Where one turn sends some rows of the set: a few examples, then the rows asked:
Z380: [ 0.34  0.77  1.63  1.71 -1.68  1.17  2.34  1.30  0.54 -1.72  0.33  0.86
  1.09]
Z714: [ 0.48  0.94  0.41  1.17 -0.05  0.21  0.14  0.04 -0.94 -0.37  1.05  3.36
  3.02]
Z748: [-0.45  0.45  0.31 -0.19  1.06 -0.92 -2.77  0.10 -0.40  2.60 -1.52  0.56
  2.47]
Z56: [ 0.62 -0.17  2.75  0.69 -1.38  0.87  0.10  2.07  0.91  0.37 -2.52 -0.69
  2.47]
Z277: [-0.58 -0.51  1.29  1.58 -1.49  2.57  0.15 -0.07 -1.11  0.36 -2.71 -0.39
 -0.34]
Z490: [-2.12  0.75 -1.14  0.23 -1.25  0.67 -0.92  1.11  2.20  0.95 -1.51 -2.10
  1.64]
Z694: [-0.71  1.12 -0.25 -0.12  0.87 -0.24 -1.87  0.31 -0.65  2.26 -1.86  1.32
  3.25]
Z967: [-1.41 -0.23 -0.95  0.42 -1.72  0.66 -0.61 -0.69 -0.73  0.93 -1.86 -1.86
 -0.84]
Z301: [-1.77  0.96 -0.81 -0.33 -1.46  0.30 -0.18  0.48  1.71  0.95 -2.59 -2.15
  2.27]
Z154: [-2.00  1.22 -1.57 -0.63 -1.55 -0.27 -0.60  1.15  1.72  1.02 -1.74 -1.95
  2.27]
Z418: [ 1.34 -0.05 -1.39  1.09 -2.70  0.19 -1.20  0.62  0.01  0.96 -1.14  1.54
  3.68]
Z635: [ 0.67 -0.06  0.30  1.11 -0.16 -0.51  0.23  0.32 -1.80 -0.38  1.70  2.63
  2.26]
Z391: [ 0.95 -1.12 -0.54  1.44 -2.92  0.90 -0.70 -0.45 -1.80  0.36 -1.15  0.22
  0.06]
Z571: [-0.52 -0.57  0.06  0.92 -0.22  1.62 -1.37 -0.80 -2.54  1.23 -1.00  1.62
  0.08]
Z989: [ 1.44 -0.24 -1.26  0.91 -2.89  0.26 -0.86  1.52  0.28  0.68 -0.69  1.21
  3.44]
Z328: [-1.77  1.57 -1.20 -0.55  0.76 -1.87 -0.63 -0.75 -0.10  0.63  1.04  0.34
  1.70]
Z632: [-2.05  1.14 -0.78  0.18 -1.63 -0.15 -0.61  0.26  2.40  1.47 -1.75 -1.53
  2.29]
Z658: [-2.92  1.27  1.48 -0.64  0.55 -0.25  2.14  0.43  1.37  0.10 -0.53 -1.12
  0.99]
Z49: [ 0.98 -0.12  0.67  0.85 -0.55 -0.49  0.75  0.25 -1.08  0.37  1.39  3.38
  2.45]
Z480: [ 1.02  0.65 -0.22  1.46 -0.55 -0.65  0.06  0.02 -1.35 -0.34  1.80  2.78
  1.62]
Z893: [ 0.94  0.14 -0.22  1.27 -0.36  0.74  0.05 -0.09 -1.52 -0.16  1.74  2.83
  2.22]
Z38: [ 0.04  0.48  0.60  1.29 -2.34  0.77  2.22  1.48  0.56 -2.29  0.20 -0.53
  1.66]
Z96: [-0.13 -0.02  1.25  1.52 -1.85  1.36  2.36  1.51  0.20 -1.98  0.71  0.23
  1.92]
Z559: [-0.78  0.58  0.44  0.03 -0.16 -0.87 -2.01 -0.54  0.16  2.85 -1.52  1.14
  3.50]
Z515: [-2.25  0.97 -1.68 -0.21  0.62 -1.36 -0.10 -0.73  0.08  1.43  1.47  1.27
  1.41]
Z479: [-1.76  1.22 -0.93 -0.64  1.13 -0.83 -0.49 -0.81 -1.08  1.06  1.35  0.36
  1.08]
Z952: [-2.20  1.85 -0.79  0.34  1.35 -0.94 -0.23 -0.88 -0.51  0.80  1.18  0.77
  0.59]
Z846: [-2.47  1.17 -1.94  0.06  1.10 -0.77 -0.37 -0.61 -0.43  0.77  1.53  0.53
  1.54]
Z341: [-0.66 -0.13 -0.40  1.26 -0.25  1.52 -1.51 -1.07 -1.99  1.86 -1.80  0.77
 -0.12]
Z808: [-2.80  1.95  1.39  0.07  0.76  0.58  1.67  0.20  1.61 -0.65 -0.91 -0.98
  1.51]
Z915: [ 0.80  0.17  1.87  0.80 -1.69  1.22  2.24  1.56 -0.21 -1.78  0.36 -0.03
  1.25]
Z195: [ 1.22 -0.43 -1.35  1.92 -2.35  0.87 -1.61  1.15  0.52  0.87 -0.32  1.43
  2.93]
Z905: [-1.68  1.30 -2.29  0.03  0.34 -1.08 -0.77 -0.75 -0.98  0.46  1.61  0.48
  1.63]
Z125: [ 0.97  0.26  0.96  1.30 -0.14  0.24  0.33  0.42 -2.06 -0.42  0.79  2.83
  2.82]
Z972: [-3.01  1.68  1.33 -0.29  1.03  0.31  1.35  0.37  0.26 -0.34 -0.81 -1.39
  1.29]
Z9: [-0.22 -0.01  1.10  1.31 -2.10  0.90  2.78  1.58  1.25 -1.14  0.43  0.51
  1.63]
Z707: [ 0.83 -0.18 -0.48  1.44 -3.18  0.18 -1.05  0.59  1.02  0.94 -0.65  1.51
  3.75]
Z615: [-1.13  1.10 -0.49 -0.28  0.38 -0.33 -1.89 -0.50 -0.30  2.46 -2.11  0.59
  2.98]
Z968: [ 0.73  0.27  1.95  0.68 -1.81  1.45  0.45  1.45  0.65  0.16 -3.07 -0.03
  3.20]
Z214: [-2.85  0.92  1.42 -0.24  0.66 -0.08  1.74  0.61  0.50 -0.79 -0.19 -1.85
  0.86]
Z727: [-0.11  0.14  2.56  0.61 -1.75  0.76  0.24  1.18  1.34  0.81 -2.80 -0.26
  3.16]
Z788: [ 0.53 -1.41 -0.25  1.16 -2.79  1.64 -0.36  0.38 -1.52 -0.36 -0.53  0.07
 -0.33]
Z196: [-2.24  1.77  1.11  0.24  0.06 -0.02  1.96  0.41  0.99 -0.79 -0.20 -1.55
  0.07]
Z722: [-1.37 -0.60  1.60  0.78 -0.76  2.53  0.26  0.25 -1.21  0.15 -2.22 -0.67
 -0.47]
Z494: [-1.66 -0.29 -1.44 -0.06 -1.21  0.67 -0.95 -0.68 -1.16  0.80 -0.59 -1.29
 -1.05]
Z770: [-2.59  1.68  0.71 -0.21  0.54  1.29  1.50  0.43  0.74 -0.54 -0.37 -1.94
  0.52]
Z673: [ 0.52  0.56  1.25  0.88 -2.44  0.26  2.14  1.39  0.86 -2.17  0.29  0.21
  2.11]
Z654: [ 0.03  0.43  2.25  0.47 -1.29  1.28  0.31  2.04  0.92  0.33 -3.22 -0.08
  3.13]

Z571 goes to Z788
Z893 goes to Z915
Z808 goes to Z328
And these:
Z515 goes to Z49
Z380 goes to Z196
Z195 goes to Z56
Z277 goes to Z967
Z654 goes to Z154
Z615 goes to Z418
Z125 goes to Z38
Z846 goes to Z635
Z727 goes to Z632

Where one turn sends some rows of the set: a few examples, then the rows asked:
Z801: [-0.31  0.72 -1.38 -1.02  0.02 -1.08 -0.86 -0.51 -2.24 -2.33  0.40  1.36
  0.55  0.84 -2.16 -1.37 -0.08 -2.18]
Z90: [ 1.86  2.12 -1.17 -0.48  1.65  1.38 -1.09  0.27 -0.42 -1.40 -0.51 -1.20
  0.04  2.17 -1.64  1.52 -0.56  2.00]
Z79: [ 0.86 -2.24  0.52  0.94  1.07 -0.20  1.36  0.63 -1.15 -1.00 -0.24  1.25
 -0.93 -2.00  1.33  0.36  0.89  2.11]
Z41: [ 0.04  0.57 -1.69  0.33  0.95 -1.10 -0.98 -0.41 -2.16 -3.41 -0.89  1.50
 -0.60  0.59 -1.95 -0.58 -0.23 -1.02]
Z556: [-0.20  1.24 -2.15  0.13 -0.57 -0.18 -0.81  0.18 -0.84 -3.36 -1.90  1.14
 -0.83  0.46 -1.04 -0.80 -0.82 -1.39]
Z942: [-0.19  0.10 -2.07  0.06 -0.76 -2.10 -1.14 -1.80 -0.03  2.06 -0.08 -0.83
 -0.37  2.21 -1.35 -0.83  0.81  1.27]
Z325: [-0.68  1.30 -1.85 -1.29 -1.38  0.09 -0.92  0.18 -1.13 -2.21 -0.43  1.04
  0.06  0.81 -1.43 -1.40 -0.94 -2.57]
Z797: [ 1.19 -1.50 -0.11  0.78 -1.19  1.15  1.51  1.31  0.85 -0.88 -1.39 -0.47
 -1.03 -2.27  2.07 -0.40  0.14  1.28]
Z805: [-0.11  0.45 -2.57  0.70 -1.26 -1.36 -1.11 -1.33  1.02  1.25 -1.80 -0.92
 -1.20  2.07 -0.48 -0.61  0.29  1.62]
Z197: [ 0.68 -1.42  0.53 -1.08 -2.15  1.35  1.75  1.37  0.22  0.81  0.97 -0.30
  0.62 -1.67  1.29 -1.14  0.41 -0.59]
Z928: [ 1.51 -2.32  0.72  1.33  0.93 -0.27  1.26  0.29 -1.19 -1.15 -0.44  0.28
 -0.55 -2.19  0.69  0.09  1.26  2.07]
Z348: [ 1.43  2.27 -1.09 -2.02  0.54  1.86 -0.85  0.49 -0.17 -0.11  0.56 -1.41
  0.87  2.17 -1.65  0.65 -0.75  0.46]
Z768: [ 0.59 -1.49 -0.01  0.25 -1.17  1.34  1.72  1.45  0.33 -0.73 -1.16  0.72
 -0.99 -2.21  2.19 -0.34 -0.10  1.11]
Z678: [ 1.55  2.44 -1.23 -1.05  0.49  2.22 -0.65  0.76  0.41 -1.02 -0.59 -1.51
  0.09  2.04 -1.03  1.05 -1.08  1.25]
Z232: [ 1.22 -2.14  1.28 -0.63  0.30 -0.12  1.41  0.31 -1.56  0.60  2.06  0.14
  0.92 -1.58  0.11 -0.79  1.60  0.57]
Z541: [ 0.05  0.08 -2.31  0.87 -0.15 -2.20 -1.26 -1.83  0.20  1.10 -1.16 -0.82
 -0.98  2.18 -1.19 -0.53  0.77  2.06]
Z537: [-0.35  0.48 -2.36 -0.26 -1.79 -1.40 -0.94 -1.24  0.78  2.05 -0.77 -1.23
 -0.15  2.20 -0.72 -1.08  0.23  0.90]
Z421: [ 0.76 -2.26  1.22 -0.56  0.52 -0.23  1.34  0.28 -1.68  0.51  1.95  1.10
  0.44 -1.47  0.61 -0.45  1.17  0.84]
Z410: [ 1.76  1.86 -0.68 -1.21  1.76  1.02 -0.78 -0.09 -1.13 -0.78  0.80 -1.16
  0.67  2.20 -2.19  1.04 -0.10  1.36]
Z356: [ 0.37 -1.63  0.63 -1.11 -1.75  1.27  1.51  1.30 -0.19  0.82  1.07  0.54
  0.49 -1.42  1.55 -1.04  0.09 -0.13]

Z805 goes to Z541
Z90 goes to Z410
Z928 goes to Z232
And these:
Z41 goes to Z801
Z356 goes to Z768

